(in the rows, 128 means zero)
Each path below is one point turned by a fixed rotation once a step. After each direction that follows a path, write how fast that rotation turns it, in degrees a step (0 if it stays still).
Each turn is a multiple of 5 degrees from 10 to 175, or 0.
Each row of a path follows its step; steps can be skipped.
Path 1:
step 0: [128 116 118 117 136 130 136 125 133 122 120 132 132 119 126 128 139 125
 138 128 136 141 122 123 122 121 136 124 125 128 121 127 121 121 106 117
 139 136 127 136 115 138 129 123 134 122 131 132 127 126 143 143 127 113
 134 141 126 123 114 119 125 130]
step 7: [126 127 120 135 125 133 144 136 127 119 119 131 127 130 120 119 136 125
 142 121 129 135 146 117 126 123 124 111 128 113 128 133 123 125 136 130
 136 119 135 126 120 143 137 130 135 125 124 118 134 128 128 125 139 106
 142 125 121 120 124 124 122 128]
step 10: [139 119 118 128 125 134 128 130 128 139 124 122 118 121 129 130 136 131
 132 132 140 156 128 127 129 130 132 132 117 112 124 127 133 145 114 124
 138 123 139 130 124 138 127 107 128 120 125 136 130 118 129 133 120 124
 137 129 135 123 135 129 126 122]
step 11: [127 125 118 115 133 136 116 122 154 120 134 139 132 113 128 131 129 106
 131 125 132 120 139 127 126 135 125 114 127 130 121 127 125 134 124 117
 130 123 129 123 113 134 122 127 138 122 127 111 123 129 127 136 140 119
 132 127 127 128 135 129 123 128]
step 12: [125 127 121 127 133 128 138 130 120 122 129 117 125 127 125 108 127 124
 139 108 138 138 136 122 127 122 128 118 119 110 123 138 131 129 114 121
 122 130 124 121 117 121 139 124 141 133 131 134 142 121 138 136 126 127
 133 133 123 109 128 125 124 128]
step 14: [128 126 107 127 132 126 112 134 121 131 111 114 123 129 126 132 139 115
 124 123 130 127 136 115 134 125 123 121 125 109 130 132 144 127 138 118
 130 124 132 142 124 139 136 128 135 137 134 127 132 113 133 135 141 134
 130 130 126 128 134 130 122 126]
step 16: [120 130 119 113 120 130 125 140 135 135 128 119 117 130 137 131 134 117
 121 124 140 124 149 131 131 139 136 128 122 117 127 128 119 125 116 122
 130 141 140 131 109 138 129 123 142 116 123 122 124 121 137 134 131 116
 128 132 131 127 129 129 126 122]
step 20: [128 122 111 121 127 128 113 125 121 125 123 129 129 126 123 139 141 131
 136 137 139 129 132 127 130 124 126 120 135 113 113 130 128 143 117 129
 142 122 127 127 118 139 136 126 128 136 128 124 124 129 141 142 123 122
 130 128 115 128 125 118 146 116]
step 23: [122 129 135 122 138 124 133 121 141 114 114 121 130 115 124 123 127 118
 136 131 138 143 135 113 124 135 140 129 132 114 127 128 124 124 121 124
 128 121 134 128 108 136 127 127 125 119 144 126 131 126 135 129 151 127
 137 129 130 129 131 123 126 121]
step 29: [123 134 110 116 147 120 122 129 124 118 130 131 122 123 124 119 122 122
 122 135 145 133 122 137 128 123 133 123 118 116 122 122 134 130 126 126
 133 129 125 125 111 125 115 124 138 139 138 132 124 123 133 131 144 121
 126 138 120 125 142 118 117 130]
Directions:
[133 133 124 132 127 128 129 131 123 128 129 124 132 129 126 128 128 125
 126 131 125 125 126 125 128 128 130 128 130 127 129 128 129 129 126 129
 130 127 127 126 128 130 127 127 127 128 129 129 127 130 127 126 130 129
 126 126 126 126 126 125 128 128] -> 65
[129 127 124 125 128 131 126 125 131 129 126 128 130 128 128 131 127 130
 127 128 125 131 129 124 129 130 126 128 128 127 123 130 130 126 133 126
 133 124 127 129 129 130 130 128 128 127 127 130 128 130 127 125 129 128
 127 127 127 130 125 129 127 128] -> 110
[126 128 126 126 125 126 127 126 128 127 128 133 133 130 127 129 128 128
 127 133 129 128 129 133 129 124 129 124 128 130 126 126 128 128 127 130
 130 131 127 126 127 129 126 129 128 132 129 124 123 129 129 129 129 127
 129 127 127 128 125 128 125 130] -> 160
[130 129 130 127 133 132 132 127 128 129 125 128 127 128 127 127 128 127
 130 131 126 129 126 130 129 130 128 125 128 127 127 124 125 129 132 128
 124 127 125 127 127 127 126 129 126 126 125 125 128 131 127 132 131 128
 127 129 131 128 128 123 127 130] -> 175
[131 127 127 122 133 127 124 130 128 126 127 126 128 129 131 128 125 129
 129 125 126 129 128 128 126 126 132 129 129 132 130 127 125 128 129 129
 129 130 130 127 127 132 127 122 127 128 127 125 128 131 128 127 128 129
 126 129 128 129 129 130 127 130] -> 140
